One vector is turned by the same rotation once a step. Each row is the vector after some number of steps, and that number follows the row.
The counts run from 0 to 690.
[158  76 128 118 146 112 104 104 138  82  97  88 140 145 111  92 159 166
 129 133 146 113 128 182 116  91 147 105 162 117 136 149] : 585
[135 152 175 126  99 171  82 131 129 126 132 173  99 105 137 130 147 158
 116 142 130 169 137  99  89  96 122  85 167 113  94 162] : 476
[118 120 162 152 108 184 106 106 126 106 173 128 128 116 108 135 173 133
 183 130  78 138 152 112 152 136 123  94 170 124 119 174] : 240
[120 151 133 137 124 189 102 132 102 153 134 118 149 156 145 141 139 183
 112 148 182  93 156  64 131 125 127 127 143 104  94 112] : 186
[131 158 185 105 120 143  85 112 121 136 133 170  90  86 122 142 180 152
 149 139 121 162 134 113 122 128 122 107 151 120 119 176] : 95
[ 85 115 157 132 119 141 105 143 135 135 101 106 153 143 114 139 113 119
  99 117 109 106 142 149 135  51 151  47 145 115 134 129] : 298
[134 149 162 143 127  97 180 137 132  89 113 167 148 112 142 146 156 161
 105 140 175 103 149 128 134 114 193 134 104 156 145 135] : 640
[171 110 141 112 115 118 127 144 148  70 114  98 154 135 124 109 176 143
  93 131 114 109 179 136 124 120 157  85 186 141 130 129] : 440
[123 134 132  86 164 172 136 117 127 121 126 131 129 157 115 132 166 177
 114 152 121 189 102  73  99 125 143 136 126  99 118 127] : 424
[152 130 151 120 134 142 159 144 102 165  70 142 118 147 115 137 134 142
 132 156  81 121 142  85 153 142  68  97 140 150 136  86] : 370
[127 127 178 121  75 136  95 141 126 106 177 136 143 121  91 140 154 154
 148 121  87 131 169  99 142 139 130  97 165  86 114 167] : 622
[124 118 197 140 126 103 154  82  72 152 104 157 110 138 101 126 106 137
 157 154 132 118 173 163 179 140 101 120 115 133 103 125] : 550
[110 131 114 102 154 131 107 181 120 128 133 131 147 100  97 148 183 103
 130 104  92  99 112  69 126 141 139 104 159 110 133 134] : 667
[124 156 140 148 169 178 196 133 119 152 112 156 117 112 141 114 154 163
 132 148 151 145 122  82 141 130 145 130 126 120  83  77] : 37
[124 116 137 121 136 135  99  78 161  74 119 164 119 147 121 116 157 157
  92 142 134 111 110  92 154 109 146 161 145 126 119 174] : 102
[112 144 147 138 169 153 168 142  85 168 123 152 116 103 129 136 169 136
 160 143 148 106 114  88 171 149 135 137 131 100  96  98] : 418
[104 124 121 141 127 163  59  90 119 101 159 119 165 117  72 135 146 164
 168 103  95  93 122 138 148 112 126 103 128 121 142 152] : 385
[170  95 128 129 131 126 141 127 133  72 113  85 147 133 102 114 186 126
 148 137  69 123 156 145 147 137 150  95 162 126 122 167] : 59
[140 115 143 122 152 180 110 127 139 146 137 124 132 177 129 156 140 185
 122 173 139 183 122  95  77 118 139 112 153 107 131 126] : 42
[162 100 151  77 149 102 139 129 109 135 137 125 151 158 117 125 143 190
 154 155 160 134 127 120 106 157 118 104 175 132 178  88] : 509
[130 143 139 141 160 142 193 132 105 162 123 166 125 117 104 137 148 173
 151 131 137 150 114  76 163 164 135 158 112 106  95  92] : 36
[ 98 138 168 140 115 125 126 140 151  79 130 159 133 112 142 139 136 149
 122 127 157 127 109 159 126  58 180  90 111  99 123 164] : 632
[106 122 137 152 154 121 159 131 113 136 123 143 170 143 150 134 107 144
 110 159 215  88 159 115 159 131 165 131 143 105 116  84] : 644
[ 82 128 150 133 127 161  92 115 121 101 154 152 128 119  78 120 117 140
 135 116 100 178 130 108 140 106 152 127 129  62  82 163] : 244
[104 123 138 145 149 152 130 108 120 171 130  95 122 143 120 159 175 149
  96 113 115 102 145 120 146  81 157  91 165  95 106 116] : 575
[125  74 138 149 130 121  69 116 147 129 129 149 142 104  78 113 123 113
 142  92 104 102 129 126 139 110 135  79 187 139 119 140] : 152
[115 119 140 110 135 164  77 126 170 104  96 166 121 148 127 113 136 140
 128 160  84 123  85  66 131 106  82 107 137 134 139 155] : 379
[108 136 138 137 118 118  80 138 126  75 134 175 149  93  65 152 123 116
 111 114  78 141 174  90 142 141 153 130 140 113 118 156] : 389
[141 140 134 112  98 138  86 122 126 125 147 154 148 133  52 123 130 179
 140 103  98 129 125  76  98 152 109 116 102 137 154 138] : 614
[107 155 161 119 137 123 176 156 122  86  99 129 147 112 126 114 120 141
 143 148 122 128 123 172 122  77 144  64  94 126 152 106] : 451
[183 110 130 130  87 136 101 117 136 101 137 124 128 145  84 126 184 189
 130 139 130 132 135  93 113 132 156 140 142 125  99 190] : 336
[120 131 187 115 136 159 110  68 105 187 137 153 121 129 100 128 128 117
 127 145 166 158 132  83 115 142 137 137 113 161 104 128] : 324
[150 137 149  98 178 125 159 120 106 163  74 147 127 127 114  96 139 127
  90 156 178 141 128 113 108 129 152 119 111 154 117  80] : 504
[111 109 148 148 146 120 181 134 107 141 163 138 157 162 123 171 122 154
 168 168 161 104 129  84 165 159 159 154 104 116 134 119] : 32
[142 154 172 109 131  94 138 116 105  60 100 184 136 110 129 104 135 168
 127 166 189 114 140 149 143 148 147 152 110 140 136 143] : 26
[139 116 153 131 129 131 161 141 106 117 123 124 148 135 138  74 113 165
 124 162 212 120 155 141 150 141 150 116 140 100  82  99] : 263
[108 124 148 101 158 132 120 111  89 108 122 126 154 114  94  94  91 128
 185 138 135 142 134 181 127 125 132  78 104 121 148 108] : 453
[119 151 151 134 143 129 163 153 106 137 127 176 146 107 152 128 134 125
 142 158 211  81 130 116 159 142 166 120 107 135 124 114] : 29
[138 141 114  84 164 155  80 143 132  82 105 133 132 114 140 125 189 152
 117 153 122 105 120  88 127 137 121 113 184 131 142 129] : 665
